rotation ticks, each row followed by its count of ticks
The counts run from 0 to 319.
[ 15  -9  26  13 -25  -2  -9   4   4 -18  -7  31 -32 -16  -4   8 -16   6
   9   7  -4 -19  18   3  13  -3  17   0  -4 -23  32  24  32 -18  24] : 301
[ 19   4  -3  20 -30  14   6  32 -27  -4  -1   0  -2   4 -16  31  -7   6
 -31  20 -20 -17 -23  -6  -9   4  11   6 -17   9   1 -30  21  14  22] : 233
[ 11   4  25  -4 -40  18 -28  17 -11  15   0  20  10   7   8  -5 -24  10
  30 -26  12  11   9 -13  -6  -5 -16  -7 -20  19  10  -8  32   3  27] : 169
[  9  -2  30   1 -29  24 -24  22 -16   7 -15  28  -4  20   8   1 -26   1
  39  -9  18   5   3  -5  -5 -12  -9  -2 -32  10  12 -17  10  18  17] : 167
[  1 -29  12 -15 -16  -1  18  21   3   1 -35  -2 -10   0  -9  -3   7 -24
   0   8  21 -14 -20   9   9   4  -6   8 -31 -19  31  12  30 -12  32] : 0
[ 19  10 -10 -16   4  24   2  45 -24   7  -3 -10  -6  23  -6  13  -3 -24
  -5   4  17  -9 -19   5  -8   1  11  21   2  26  11  10  21 -16  37] : 9
[ 31   4 -11   0 -23  23  12  28  -8   6 -23 -13  16 -28  -2   5  10 -17
 -29  12  -3  -1  18   6  29 -19   4  25  -8  -1   6   6   4 -13  34] : 50
[ 11   4  17   0   5   8  23  -4 -32  -1 -11  -2 -23 -22 -18   6 -13   8
 -21   3 -27 -21  -5   9  16  27  12  22 -13   4  -5   9  25  -2  42] : 24
[ 22  12  23 -19 -21  21  -3  17 -21  14 -14  12  14  -7   1 -10  -6  -8
   8 -23  11   0   9 -10  26  -1  -2   3 -19  23  -6  22  32 -21  37] : 172
[  6 -14  -9  -7 -24  -4  21  33  -5   8 -15   1   3  12  -7   2 -21 -14
  -1   9  23  -3  -2  -7 -32   4  17   8 -41   3  25   9  26 -24  29] : 221
[ 16   0   0  -9   8   2  13  15 -30  -9 -17   5  -4 -26  -4  17 -22  -9
 -41   9  15 -27   5  -1  34  26   2  26  -6  -1  22  -2  22  -5  13] : 148
[ 11  39  29   5 -10  11  25  32 -13   1   2   2   4  18   3  39 -16  12
 -16  10  -8 -16 -25   4  10  -8  -6  13 -17 -10  13 -18   3  22  20] : 109
[  1  12 -12  14  -5   2   2  31 -13   2 -16 -34  22 -26   0  15  -3   1
 -29  -2  24 -10 -12   5 -34   5 -24  17 -33   6  12 -10  10  20  24] : 58
[ 24 -17   3  -9 -13  24   3  31  -8  -4  11  -2 -23  32 -18  38 -16  -9
 -16   5  -4  -1   9   1  -8  12  13   2 -23  -5   4  -7  41  10  23] : 13
[ 14   5   5  18   1  -3  15  10 -34  -3   6  12   0 -31  15   1 -34  24
   2  13 -18 -15  10  -6 -16  27   6  16   5   7   8  12  25  18  37] : 244
[ 17  28  -9  -1  -1  41  -6  12  18   0  34  -5 -12   2   2  13  -3  32
 -13  10  -8 -10   7  10  15  -7 -11  29   7   8  23 -13  17   3  45] : 104
[ 12  -1  13  18 -19   7  -8   2 -28  -3  -8  25  -3 -23 -20  10  -5  20
  12  26   4 -16 -26   0 -10 -27   7  -3  -5   1  29  29  28   9  31] : 81
[ 10  47  34   8 -11  12 -16   5 -10 -25 -11   2 -12 -20  27  -3 -32  -3
   9 -18   4  -4   6  17  -3  -2 -12  29   1  -3   0   5 -11   6  36] : 117
[ 12  -9   5   4 -29  25  11  51 -11  -4  18   7  -6  -2 -22  24 -14 -16
 -14  10  -2  -3  -7 -20   3  -7   0  -3  12 -29  23   6  29  -7   3] : 136
[ 13 -12  21  18 -20  -4 -10   6   5 -17 -15  32 -27 -24 -10  12 -12  15
  13   8   4 -28  15   7   5  -6   9   3 -19 -12  35  29  25 -18  21] : 302
[  6   6  13   4 -25  20   8 -23 -13  10  18   6   7 -10  -5 -19 -40   7
 -12   1  17  10 -21  -9 -14  11 -12  -6 -34   7  18  -5  41   3  27] : 72
[ -3  14  -8 -13  -6  23  19  40  14   5   3   8 -14 -25   6  -3  14  -6
  -4 -16  -8 -22   8  -6   5  10  -8  17   8   1  32   7  40 -38  27] : 310
[  5  13 -10  -9  11  32  26  45   2  -1  -2  11 -22 -14   7  12  16 -16
  -1   6   0 -23   5   5  17   1  -2  29   2  -1  24  12   9 -30  24] : 312
[ 13   0   4  12  -7  31 -17  38 -10  -5 -10  -5 -20 -22 -24  28 -20 -15
 -14 -11  34  -1  20  -6  -6 -19  -9   9 -28  -8  29   1   3  -7 -10] : 140
[ 15  17  10  11 -15   5 -23   1 -23   2   5  -7 -14  -4  -6   2 -24  16
 -28 -19 -24  -8   3   8   3  25   7  19   3  28  -5 -23  34  -6  39] : 21
[ 11  31   1  14  -3  19  -9   0  -1  -5  12 -11  -8  -5  19 -19 -16  -1
 -29   2  33  -8 -38  18 -10  16 -24  24   0  10  10 -21  17   6  23] : 281
[ 23  23  -3   3 -20   6 -23  31   4  -6   6 -15  27 -16  16   9  -4   6
 -14 -10  16   4  20  -2 -13 -15 -19  11  16   7  23  13  37   4  32] : 268
[ -1  -8  16  26 -30  30  23  -5  12   7   5  21 -17 -28  20 -33 -20  12
  16  -3  -3   8  20   4 -11  -2 -17   8 -25 -11  20 -15  28   9  21] : 251
[ 23 -18  21  33   3  12   0  40  -8  13  13 -13 -28  25  -1  10 -26  13
  -6   9  12  -3   0  16 -12  13  -6  24   2  -6   6  -9  12  27  12] : 192
[ 27 -32   9  16 -34   9 -17  31   6 -11 -14  10 -17  -5 -13   6  17  19
   9   6  -2 -21   7   0  12   5 -17   1 -19  -6   0  18  22   9  39] : 178
[ 38  16   8   3 -11  -6  18  33  -9 -17 -15  -5  17  -3  19  22  -5 -19
 -36  17  26 -15   3   6  12   8  -3  15  -5 -11   7  20  20   9  27] : 272
[-16   0  30   1 -34  -4  -3   9  -8  11 -27 -11   5 -14  -7  -5 -10 -13
   1 -13 -21   3 -18  18 -18 -10  -5   6 -14 -20  28 -27  35   5  25] : 209
[ 20  -6   4  23 -16 -14   9  37  15   4  12  19  -5  13  25   7  -8  17
 -11  20  13 -25   7  -2 -13  16   8  10   0   3  28   0  43  -7  20] : 95
[  0   2 -13  14 -10  -1   0  29  -7  -2 -13 -29  18 -23  -9  15  -4  11
 -22   7  19 -11  -8   2 -32   0 -28  18 -32   1  17  -5  10  17  30] : 57
[ 16  13  12  21  -5  23 -26   9 -19  -2  -8  -8 -27   0 -10  14 -25   6
 -19 -23  15  -3   8  20  -6   7  -1  21 -36  35  -6 -20  10  -3  26] : 18
[ 35  22   2  -4  -2  -5  15  29 -13  -8 -12 -13  27 -12  18  17  -5 -18
 -31  10  27 -12   4   5  10   4  -1  17  -2  -1  10  32  24   1  29] : 271
[ 24  13   1  19   9  16  -2  25  -2 -11 -13  19 -22 -18  33   3  11 -16
   4   7  22 -14  24  12  -2 -11   9  22   5  14  21  32  26 -15  22] : 91
[ 18  22  11  21 -16  14 -29   6 -19   1   1  -7 -16  -2  -1   2 -25   9
 -23 -23 -10  -7   1  16  -2  19   6  22   0  35  -8 -25  26  -3  32] : 20
[ 13   9   3   9  -1   7  39  28  21  18   8   7  -5   3   3   5  -2  13
 -26   3  26 -22   3  -3  -2   9  -2   9 -45   9  28  -4  36 -16  13] : 98
[-21  -1  16  20  -6  16  -1   8  -8  12  -4  -6 -20 -34  -7 -21 -16  23
  24 -18 -18  -7  -3   9 -37   5 -13  18 -17   5  17  -6  22   3  32] : 31
[ -4 -22   2   9  -9  11  -4   5  -1 -18 -13  17 -33 -15   0  16 -20  11
 -15  10   2 -20   1   7  12  25 -23  18 -19 -16  32 -37  24  22  12] : 152
